rotation steps, each row followed by its count of steps:
The counts run from 0 to 595.
[164 140 137  83 158 172 118  80  87 161 150 119 149 131 174  74 121  93
 138 145 152 117  64 121 162 120 113 126 123 125 124 129 101 144 182 142
 163 137 159 160 155 113 139 147 124 152 159 125 169 165 132 110 118 141
 121 133 138 145 125 158 138 154 138 133 124 122 184] => 225
[142 119 119  95 154 181 129 136 112 182 157 126 147 115 130  84 107 130
 103 131 189 112  94  86 160 129  88 127 106  91 122 124 125 128 179 107
 132 135 144 131 131 105 115 155 143 124 155  89 138 118 121 129 106 169
 127 142 184  78 135 135 170 152 107 181 115 113 137] => 135
[142 141 108 105 154 175 135  99 133 151 123 113 124 139 182  79  97 124
 144 134 145  59 127 113 158 131  92  87 123 158 140 164 122 134 174 135
  80 129 147 128 142 110 116 124 139 111 151 162 150 158 147 124  74 125
 125 139 164 103 132 165 162 166 124 167 113 134 131] => 354
[152 106  87 118 156 163 112 139 119 183 133 113 108 132 144  81  85 136
 132 144 189  87 126  90 175 113  91 119 109 131 162 134 114 132 162 124
 106 136 162 121 114 110 124 157 144 122 178 120 142 133 139 128  83 139
 114 150 206 114 118 131 144 161 111 141 130 118 156] => 199
[157 115 104 121 137 140 148  87 151 166 121  51 112 106 119  44 131  96
 148 110 139  76 131 100 187 108 108 114 179 108 155 145 148 140 166  99
 121 128 152 125 136 138 145 140 114 139 122 120 105 148 139 107 141 139
 111 122 135 137  98 162 158 150 114 160 138 143 128] => 403
[125 139 131 120 154 172 191  65 150 102  94  72 112  90 109  74 145 116
 137 151 121  89 121 136 195  99 144 130 184 153  99 140 131 156 163 135
 128 134 152 134 158 144 126 127 135 119 119 146 125 121 121  96 131 107
 124 108 137 143 143 145 158 135  91 128 131 153 107] => 170
[156 125 122  93 168 169 110 134 104 172 152 141 141 130 166  99  96 132
 123 147 191 101  91 101 169 120  91 119 103 130 141 126 101 129 173 144
 130 138 165 140 135 110 116 144 135 129 175 124 170 148 132 132  77 152
 123 157 186 112 131 135 147 155 121 150 115 102 173] => 359
[153 110  96 131 132 125 142  90 142 147 116  66 108 124 156  34 107 108
 145 135 161  90 131  83 175 109 103 106 146 143 167 145 135 145 145 120
  86 115 166 148 126 152 129 126 121 165 137 137 133 164 164 118 139 116
 117 148 146 120  98 163 140 152 121 158 129 140 137] => 335
[157 102 103 115 160 124 123 113 139 156 141  85 111 128 144  57 107  89
 153 143 166  77 131 102 191 107 106 104 137 153 181 132 123 147 150 128
 105 125 162 140 131 145 136 138 136 157 166 153 141 180 148 132 124 115
 123 166 175 141  95 150 147 156 125 133 139 117 157] => 42
[144 193 150 101 139 184 172  44 128 111 108 111 125  96 154  60 141 137
 100 137 109  84 114 123 153  98 134 129 154 151  95 166 122 158 157 160
 147 139 154 148 148 134 110 127 120 108 113 157 141 137 100 104 119 118
 139 120 122 120 162 132 132 131  87 138 104 120 112] => 529
[134 158 131  92 143 175 156  85 114 141 121 101 130 110 114  63 144 135
  78 150 166 116  87 106 164 115 108 173 160  93  63 119 141 166 164 126
 184 129 153 134 140 130 126 154 116 134 137  72 119 112 107 105 138 156
 117  93 136 122 134 150 155 134 107 159 126 133 121] => 162
[138 112 118 128 147 172 159  82 141 155 105  63 116  98 103  97 137 113
 156 132 126  87 112 119 201  87 132 133 185 129 123 142 123 138 179 110
 130 144 165 127 144 115 141 147 131 120 125 105 110 108 122  86 126 136
 101 101 150 150 137 139 164 147 101 124 137 152 142] => 467
[145 195 139  65 180 165 147  77 124 141 152 147 140 105 167  56 111  88
 113  99 124 101 123 118 121 142 110 103 109 120 115 118 133 168 169 148
 142 127 136 149 146 102 123 136 132 131 147 168 128 169 108 152 111 131
 144 138 151  90 115 137 160 138 130 172 129 108 126] => 434
[167 114 127 120 128 194 122  84 102 171 136 107 129  97 148 100 101 132
 124 142 147 115  78  85 158  96 127 134 113 134 127 134  84 118 169 147
 127 150 178 158 135  99 124 169 122 130 152 109 146 102 116  93 110 160
 107 128 155 108 166 102 128 143 106 135 107 109 190] => 447
[178 147 124 112 137 193 108  73 101 163 131 112 134 129 199  80 109 135
 125 138 140  84  93 101 136 119 106 121 134 141 133 172  93 125 172 144
 113 137 169 154 151  95 121 142 117 125 148 132 170 142 138  98  94 145
 115 130 138 132 143 149 135 154 123 152 105 123 170] => 446
[114 164 130 103 144 217 174  76 125 117 106 106 134 106 152  89 122 142
 115 151 126 109 110 110 162 127 123 129 137 135  59 139 128 143 168 145
 113 128 152 129 157 105 115 130 124 112 134 124 129  98 120  98 110 132
 113  87 135  92 172 160 162 145  97 168 116 152 112] => 372
[134 202 143  77 161 184 153  76 120 119 131 152 136 126 178  73 135 131
  99 140 128  93 123 128 130 135 106 117 129 140  87 144 133 160 170 154
 136 138 135 133 155 123 108 115 122 105 142 170 151 149 115 138  90 115
 139 124 146 102 152 154 155 142 115 166 112 129 108] => 144
[146 160 128  95 132 151 178  74 125 126 121 100 122  99 123  32 162 125
  77 139 153  99  98 101 159 102 110 155 184 111 101 138 147 170 131 127
 176 125 153 147 136 162 118 132 104 136 120 112 135 135 110 115 149 132
 131 128 123 112 117 146 131 118  94 162 115 119  99] => 94
[166 107  95 122 134 122 139  71 136 155 123  63 112 118 149  31 113  86
 137 133 151  91 113  89 167 116 109 123 150 132 150 136 134 160 136 119
 119 121 177 158 122 146 134 148 116 174 144 121 126 169 151 123 149 126
 108 141 140 145  96 149 134 145 127 136 147 122 155] => 179
[119 150 116 117 156 158 182 106 152 110  95  95 104 107  96  63 146 145
  94 154 142  66 151 124 190  93 121 143 176 139 102 131 153 165 133 132
 143 117 150 109 126 159 113 124 136 111 133 144 114 113 105 114 121 115
 129 121 173 123 137 134 158 133  87 137 124 142  81] => 551
[134 109 117 105 172 149 143 148 119 152 143 131 126 103 112  64 107 127
 104 145 208 111 114  93 184 120  95 132 119 116 143  99 130 144 152 120
 154 131 146 136 121 148 118 144 143 140 178 119 149 135 129 145 114 142
 135 169 202  86 124 129 153 145  94 156 130 108 116] => 272
[132 170 130  75 154 176 143  64 109 149 138 141 132 136 188  63  90  81
 116 129 133 136 104 104 124 147 128 130  89 133  91 102 119 177 158 158
 140 124 164 156 138 100 121 156 123 146 162 136 135 152 117 150 123 142
 120 115 145 109 116 139 146 130 140 154 139 107 166] => 366
[156 200 134  84 129 183 150  36 109 127 110 128 124 127 178  58 128 125
  85 144 127 106  97 117 117 118 106 153 146 136  71 148 129 166 143 157
 144 122 165 142 143 119 112 146 114 128 134 129 147 140 108 127 106 133
 123  95 118 125 132 154 138 129 120 161 120 123 125] => 7
[138 138 148 124 177 211 150 101 121 154 141 113 144  81 124 114 122 120
 154 127 127 100  93 109 181  99 134 101 128 127 121 139  93 116 192 138
 125 166 141 144 157  89 131 140 143 106 138 133 134 108 102 100  99 150
 125 148 159  97 171 117 168 151  94 136 105 129 145] => 219
[159 135  82 127 143 153 124  95 139 159 116  92  93 144 153  59 108 128
 130 146 151  41 161 114 169 108 101 113 149 166 151 166 125 150 144 137
  92 121 155 114 121 127 120 143 136 118 151 161 132 157 146 120  80 113
 116 134 184 139 113 144 134 156 117 133 128 121 141] => 263
[130 136 125 112 144 206 161  73 131 133  92  75 124 119 129  83 137 145
 137 156 116  91 106 117 181  96 125 149 176 134  85 147 127 140 171 131
 123 129 167 124 153 115 127 140 123 105 122 107 121 101 125  85 111 137
  95  85 142 129 158 156 159 147 104 148 124 160 127] => 532
[167 106  89 124 118 121 123  90 127 154 119  68 101 139 153  33 113 112
 124 149 166  78 118  83 171 106  96 128 154 130 156 150 128 148 134 120
 111 112 175 153 119 144 133 149 118 166 151 122 145 175 160 113 131 127
 107 132 149 141  86 160 132 148 128 145 136 128 147] => 404
[161 131 115 118 137 155 151 102 122 170 132  81 113  93  86  56 142 119
  87 125 158 113 101  99 171  92 121 177 169  94 125 115 133 152 148 112
 180 133 164 131 115 131 130 175 120 137 132  89 103 108  98 108 144 166
 113 122 153 133 117 116 136 117 102 139 131 103 141] => 543
[113 130 120  97 176 172 163 130 124 128 144 137 136 107 134  80  98 108
 105 153 194 150 100  91 178 134 113 126  91 139 109  70 128 173 156 140
 138 122 151 145 141 122 110 139 146 153 191 117 135 140 121 145 123 143
 126 146 197  85 134 139 163 146 104 155 138 113 134] => 207
[160  90 100 121 149 125 128 121 135 147 136  79 119 117 136  56 116 112
 129 154 188  94 110 100 196  98 111 123 140 156 159 117 111 149 140 127
 141 117 172 150 123 154 132 146 137 168 172 124 150 171 148 124 139 120
 120 162 180 151 111 142 139 152 113 116 144 116 159] => 111
[163 163 126 117 111 177 142  47 117 137  96  86 122 119 169  58 132 143
 113 145 112  72 105 106 147  99 111 127 171 151 109 186 112 132 151 148
 111 128 167 151 135 122 115 133 106 113 110 134 139 121 128  88 110 122
 112 101 110 134 154 146 131 144 104 153 109 141 130] => 533
